In the rows, 128 means zero.
The same turns and mirrors carry the whole set onto itself and the rows of a family onto each other. Which other rows belong to the same family as each row named below? List them in the order they appear above.
These 16 rows form 4 families of 4 rows each.
miri: [147 133 131 114 138  82 148 146 102 135 123 138 129 113 158 113 136 133
 148 122 128 124 103 146 126 139 136 129 163 154  95]
golod: [124 116 128 149 118  95 143 127 127 128 141 142 105 135 143 146 144 107
 136  90 114 108 125 109 133 155 165 116 145 135 124]
dava: [155 121 122  87 137  97 122 137 149 119 130 118 131 107 165 130 146 102
 154 145 126  93  96 133 109 131 114 120 166 134  98]
Res: [126 112 135 119 123 133 136 133 152 118 139 102 108 146 135 128 142 108
 143 122  99  85 110 117 134 145 138 146 138 111 137]
ful: [144 139 138 122 134  84 140 138 110 128 121 135 134 105 154 117 133 141
 157 117 136 123 103 144 113 144 134 127 156 154  96]
poz: [148 134 139 107 136  85 141 147 118 126 130 137 139 108 157 113 142 132
 151 118 129 128  93 140 118 143 136 130 166 155  90]
lur: [118 128 127 147 114 105 134 139 122 126 144 134 101 144 133 144 143 109
 142  92 110 104 114 111 131 151 168 110 141 126 115]
vip: [122  99 128 128 124 136 133 135 152 116 140 117 107 147 135 135 146 106
 140 128  97  96 110 116 128 151 126 150 132 109 126]
Kelu: [121 121 136 156 108  98 136 141 123 129 142 131  93 129 136 142 144 109
 138  93 116 106 119 117 141 154 164 112 151 129 110]
pelor: [116 113 135 123 120 139 133 124 151 123 136 108  92 146 141 139 142 111
 139 124 105  92 116 118 129 147 136 144 135 112 133]
sibof: [148 126 137 122 132  81 140 150 106 128 124 138 137 107 155 108 136 128
 147 124 129 117 101 145 113 129 133 129 162 154  91]
zamub: [121 116 129 121 128 129 135 127 142 115 139 107 101 154 128 136 144 105
 152 124  94  89 110 116 130 153 140 139 127 107 127]
dodab: [159 122 118  98 133 101 114 133 147 113 131 122 121 114 157 131 140 102
 151 149 133  90  95 137 112 119 111 128 165 130 102]
Nabe: [157 124 121  99 138  97 119 135 138 117 127 113 128 107 157 126 145  96
 150 145 133  97  99 144 107 122 109 135 165 132 110]
muma: [124 113 130 148 109 108 143 136 129 133 142 130  96 138 129 150 142 119
 139  95 114 105 119 106 139 149 171 124 146 137 116]
lason: [149 118 109 101 132 104 121 147 146 120 121 113 130 109 154 137 142 105
 158 149 133  92  91 135 103 128 109 127 163 136 111]

Same family as lur: dava, poz, zamub
Same family as Kelu: miri, Res, dodab
Same family as muma: pelor, sibof, Nabe

The same turns and mirrors carry the whole set onto itself and the rows of a family onto each other. Which other rows belong to the same family as each row named below? List them in the order they appear above.
These 40 rows form 10 families of 4 rows each.
zofe: [120 134 114 136 130 139 138 143 146 122 165 132 121 135 128 154 166 112
 139 125  97 114 110 126 139 114 128]
lub: [119 119 109 137 129 137 135 118 153 139 173 126 119 123 126 153 154 101
 137 139 115 113 132 125 155 113 140]
Meto: [115 136 117 142 129 137 137 136 144 125 166 128 126 131 148 149 172 118
 124 129 112 136 108 135 139 128 133]
gil: [137 105 134 125 134 106 142 150 108 123  98 116 132 139 130 116 122 133
 104 138 102 109 116 132 134 142 145]
zolat: [134 127 113 126 109  92 140 148 128 125 101 123 131 137 131 111 112 144
 105 144 109 109 129 134 146 134 130]
Nelen: [123 115 133 144 133 145 147 131 147 129 161 122 126 135 120 154 164  93
 142 132 114 110 120 121 140 118 134]
dabu: [128 124 108 120 121 101 147 134 128 141  98 129 125 151 118 111 112 139
 103 131 104 111 135 137 145 134 125]
reg: [106 133 121 131 130 144 128 132 138 129 168 132 127 123 139 148 156 126
 144 130 107 132 111 121 140 114 121]
Rer: [116 130 127 135 136 141 148 121 141 136 159 124 115 135 114 143 169  95
 135 143 126 121 127 118 136 108 124]
nezo: [123 128 124 151 129 132 143 122 159 141 162 116 124 131 125 153 164  93
 123 138 126 126 124 137 141 125 129]
magap: [120 127 117 154 128 144 140 114 152 128 161 121 116 131 132 143 147 103
 142 141 125 118 123 123 148  99 123]
Tuvap: [135 100 137 121 134 109 142 125 108 124 103 120 129 128 134 104 117 145
 107 136 112 124 112 125 145 139 144]
sev: [136 121 112 118 118  94 149 131 136 135 101 118 114 128 116 106 107 134
 105 138 111 113 139 133 143 128 126]
zol: [151 124 120 114 117  92 134 144 129 129 102 127 126 124 125 110 120 137
  99 132 104 116 134 133 147 140 133]
selip: [141 119 119 123 126  95 148 149 129 129  96 117 125 138 116 117 112 121
 104 136 105 101 134 136 131 138 137]
zema: [144 137 119 116 122  99 152 144 122 139  97 120 117 128 117 109 118 133
 104 138 113 119 128 133 131 131 131]
kes: [116 141 118 130 139 140 136 132 130 127 165 133 116 135 124 143 173 118
 131 137 109 128 106 120 135 108 124]
dadon: [117 132 113 150 131 149 133 122 139 117 164 129 121 130 145 141 153 119
 142 136 116 125 107 122 146 102 128]
gufal: [125 132 113 133 131 144 128 135 146 120 173 123 122 133 140 149 163 116
 136 130  98 136 114 118 143 124 130]
Vazug: [127 106 140 124 136 109 133 133 110 129 103 114 137 122 128 107 110 131
 107 142 121 125 122 129 132 146 140]
Gika: [131 102 134 127 136 115 145 122 111 135  97 127 139 149 121 110 116 135
 106 132 115 116 117 131 145 143 142]
neli: [142 105 135 121 138 110 135 129 112 126 100 114 135 142 131 114 111 134
 109 144 105 120 127 121 142 147 146]
neb: [117 126 130 140 130 139 137 115 153 140 164 123 126 122 115 151 147  99
 145 137 124 123 126 121 141 114 123]
Voge: [114 123 117 143 122 145 131 133 140 111 170 134 133 133 138 139 167 118
 136 134 115 123 105 120 148 119 128]
Nanu: [148 101 143 120 123 102 138 136 119 133  99 119 134 126 131 109 125 130
 103 139 114 119 133 128 150 145 140]
vuk: [123 124 124 132 130 133 132 119 156 127 165 135 124 131 118 146 170  97
 132 136 119 115 140 117 150 116 127]
Gali: [143 113 143 122 132 109 150 139 104 140  96 112 126 130 127 109 126 133
 106 144 116 123 115 130 136 135 138]
mopag: [140  98 122 123 131 105 136 130 117 136 107 114 130 122 130 111 107 128
 102 143 115 113 127 134 149 142 158]
zof: [138 107 126 140 130 110 139 129 113 123  99 109 127 130 136 102 105 129
 105 147 121 118 118 133 141 129 139]
Bap: [142 106 139 135 122 103 142 130 118 123  99 116 143 135 127 111 112 132
 108 148 125 111 119 128 146 141 145]
fonef: [111 139 111 132 130 131 133 130 146 116 170 132 114 123 143 146 166 126
 130 134 107 129 112 124 141 113 127]
rufa: [119 123 125 130 133 136 121 128 138 119 171 139 126 133 133 147 177 117
 130 134 106 122 117 119 152 117 127]
pami: [121 121 116 148 116 135 137 125 159 126 167 122 125 135 115 143 158  97
 135 143 124 113 124 124 151 113 119]
sasa: [134 113 104 117 122  98 135 142 122 135 107 119 122 123 134 111 108 137
 101 139 105 113 135 137 147 138 148]
puz: [136 123 107 135 120 103 139 138 124 123 100 114 118 131 136 100 102 134
 104 143 114 116 128 136 139 124 130]
Fol: [141 125 111 116 125  97 137 138 130 131 101 116 123 142 123 115 105 133
 107 141  98 114 144 126 141 139 133]
fod: [119 116 135 146 136 134 143 109 153 131 165 117 119 123 124 148 160  97
 133 145 129 122 125 121 144 115 132]
vuli: [130 121 125 141 131 142 137 122 157 133 168 112 121 132 123 151 156  91
 138 139 114 126 131 118 145 123 129]
Sofer: [127 127 113 120 123  93 132 144 126 136 105 116 123 124 121 109 103 132
 104 143 108 119 135 138 132 135 122]
pora: [115 120 109 133 134 145 129 123 139 128 174 133 124 123 141 150 160 117
 138 132 110 122 116 122 152 117 147]

Same family as zofe: gil, Nelen, selip
Same family as reg: Vazug, neb, Sofer
Same family as sasa: lub, mopag, pora
Same family as zema: Rer, kes, Gali
Same family as Meto: dabu, nezo, Gika
Same family as vuli: gufal, neli, Fol
Same family as zof: magap, dadon, puz

The same turns and mirrors carry the whole set onto itself and the rows of a family onto each other. Which other rows belong to the same family as each row named below? List them in the order they appear above.
These 30 rows form 5 families of 6 rows each.
duti: [114 144 115 141 139 125 165 124 118]
Bel: [133 105 125 138 152 119 124 117 124]
Nison: [131 135 131 125 124 150 134 161 104]
Duvo: [137 145 139 145 130 127 154 155  94]
kudor: [130 111 135 121 131 133 112 144 125]
sud: [129 144 140 133 123 137 161 150 101]
meri: [132 117 134 122 129 150 112 145 117]
budem: [141 111 135 138 128 138 119 162 123]
Mus: [133 122 123 147 155 118 152 108 116]
dof: [138 135 136 116 125 132 117 156 116]
fitin: [138 131 140 145 122 138 145 168 114]
viso: [138 120 125 114 141 130 109 136 128]
gep: [120 151 123 139 129 136 160 151 102]
Riku: [134 156 128 133 136 130 167 128 109]
zorap: [135 158 139 127 122 136 146 153 108]
tak: [141 127 143 135 126 131 124 162 101]
tikar: [138 100 124 140 145 133 123 135 135]
giko: [122 122 118 135 151 124 157 109 124]
Nefud: [129 111 125 129 137 138 117 117 133]
Dol: [134 119 115 122 154 127 131 113 130]
Zat: [134 141 136 155 129 135 167 148 111]
Sesa: [124 141 127 139 141 130 174 126 109]
Dib: [135 106 120 149 151 129 146 116 133]
kiz: [141 108 134 131 138 126 108 145 114]
Vesop: [124 105 123 126 147 125 125 120 132]
mafa: [133 130 124 156 145 129 169 121 122]
Bemim: [118 125 117 139 143 126 144 106 134]
runo: [133 139 115 132 152 128 159 107 121]
lebo: [132 141 131 151 143 121 165 127 103]
Ruseg: [131 132 143 125 119 138 130 162 108]

Same family as viso: dof, Riku, zorap, Dol, runo
Same family as Nefud: duti, Nison, meri, gep, Bemim
Same family as Sesa: kudor, sud, giko, Vesop, Ruseg
Same family as mafa: budem, fitin, tikar, Zat, Dib

The same turns and mirrors carry the whole set onto itself and the rows of a family onto each other. Which other rows belong to the same family as each row named below? List them in the order they appear above.
These 40 rows form 5 families of 8 rows each.
kera: [143 125 147  98 105 171 140 128 143 122 145 137 163 118 120 122 130 148
 118 152 155]
semer: [151 109 141 121 118 162 154 158 171 105 148 158 117 152 108 139 142 134
 126 179 147]
givo: [126 142 123 129 153 123 151 141 153 120 163 137 110 151 110 147 119 141
 137 168 139]
vop: [120 125 129 113 159 154 145 150 160 103 143 150 147 148 123 143 127 138
 128 142 177]
dun: [139 113 140 113 157 154 134 139 151 108 139 147 151 143 106 144 120 137
 125 144 181]
nug: [120 139 134 131 148 119 144 141 163 113 152 147 104 167 105 142 133 151
 119 162 132]
Gizap: [142 123 145 109 113 159 153 153 170  89 138 161 121 156 116 133 123 142
 128 178 143]
pudi: [147 126 153 114 119 170 145 129 146 136 131 158 159 114 124 121 138 156
 109 140 145]
bamu: [158 109 138 119 110 157 151 150 178  98 143 171 134 153 114 132 138 148
 124 162 145]
ketu: [154 112 145 112 143 161 149 122 131 111 167 130 133 142 103 113 123 128
 117 167 146]
rukuz: [143 137 141 124 112 147 151 126 158 140 140 135 126 145 105 121 145 149
 117 177 104]
Sada: [133 143 148 137 110 143 168 128 165 141 155 152 129 142 124 127 146 151
 120 169 109]
Rolu: [113 133 145 117 154 134 131 118 139 141 160 127 155 131 111 135 124 136
 117 147 154]
vaz: [124 143 142 131 127 144 153 122 154 139 154 139 126 133 112 131 142 156
 114 170  98]
vokeg: [124 145 151 126 121 139 148 138 179 117 126 164 130 146 130 151 157 157
 126 140 136]
Vus: [151 117 136 125  96 162 149 143 156  99 148 158 112 150 115 132 132 147
 120 175 137]
los: [150 126 164 106 109 175 137 119 136 130 137 144 154 123 112 121 138 152
 114 158 144]
duru: [132 118 129 107 141 143 137 163 141  98 147 151 139 150 109 137 130 138
 129 147 176]
Sezur: [155 123 151 113 113 165 141 127 161 118 131 155 159 122 125 116 141 143
 110 148 163]
vuv: [120 146 148 126 149 136 147 109 144 142 146 141 161 131 122 132 125 154
 118 134 143]
miz: [109 138 135 124 132 135 141 133 176 116 128 171 139 132 129 156 145 149
 117 140 145]
nalo: [118 150 138 115 119 140 130 131 173 123 123 164 148 135 118 149 136 161
 115 130 140]
Divi: [148 112 148 120 137 152 160 138 136 116 172 124 122 150 108 118 128 135
 126 183 147]
Ditu: [128 157 140 110 114 143 133 143 172 115 123 161 133 135 129 150 142 150
 108 139 145]
pobo: [152 129 140 118 103 160 160 151 169  99 137 162 116 154 117 129 138 159
 123 167 134]
bif: [141 119 143 103 131 149 137 148 152  99 143 150 146 151 114 135 122 140
 127 144 190]
bigi: [135 108 142 120 140 148 153 125 133 121 176 124 133 148  96 113 121 148
 130 175 142]
vog: [153 132 160 134 108 145 156 118 157 146 151 148 132 136 107 128 138 150
 116 171 113]
fosel: [110 150 139 121 114 131 139 148 176 127 131 157 137 142 124 151 140 167
 123 146 142]
tebid: [113 146 151 131 158 141 149 117 138 151 149 129 145 131 115 139 129 139
 121 151 146]
vurek: [131 146 155 124 112 149 148 107 164 138 152 134 127 134 115 127 132 159
 109 166 111]
gugip: [112 148 146 104 158 128 136 127 149 136 149 125 155 134 111 131 131 150
 118 140 149]
vig: [162 117 153 124 135 164 160 134 140 132 164 128 141 151 101 114 122 140
 127 173 145]
Lov: [124 128 136 134 147 128 157 138 171 112 162 142 121 170 106 150 129 132
 134 173 145]
sig: [138 120 162 104 103 169 136 127 154 119 134 150 160 132 117 118 145 154
 103 145 148]
Tad: [147 110 137 120 146 159 153 129 137 132 167 135 148 139 100 120 109 131
 119 174 153]
Rol: [121 126 144 109 143 145 136 144 149  98 157 152 144 139 120 144 120 147
 122 137 185]
zad: [123 140 139 122 143 134 134 114 137 150 159 127 150 128 110 133 140 153
 113 135 144]
Sepa: [116 136 121 129 148 119 152 149 171 109 159 144 117 160 113 144 127 142
 126 154 143]
Poduf: [116 133 137 135 154 132 160 141 154 130 162 144 121 165 104 154 125 145
 134 165 127]

Same family as Rolu: vaz, los, nalo, Divi, pobo, bif, Sepa
Same family as vop: semer, vokeg, Sezur, vuv, vog, Tad, Poduf
Same family as Rol: givo, Gizap, ketu, rukuz, fosel, sig, zad
Same family as nug: kera, Vus, duru, Ditu, bigi, vurek, gugip

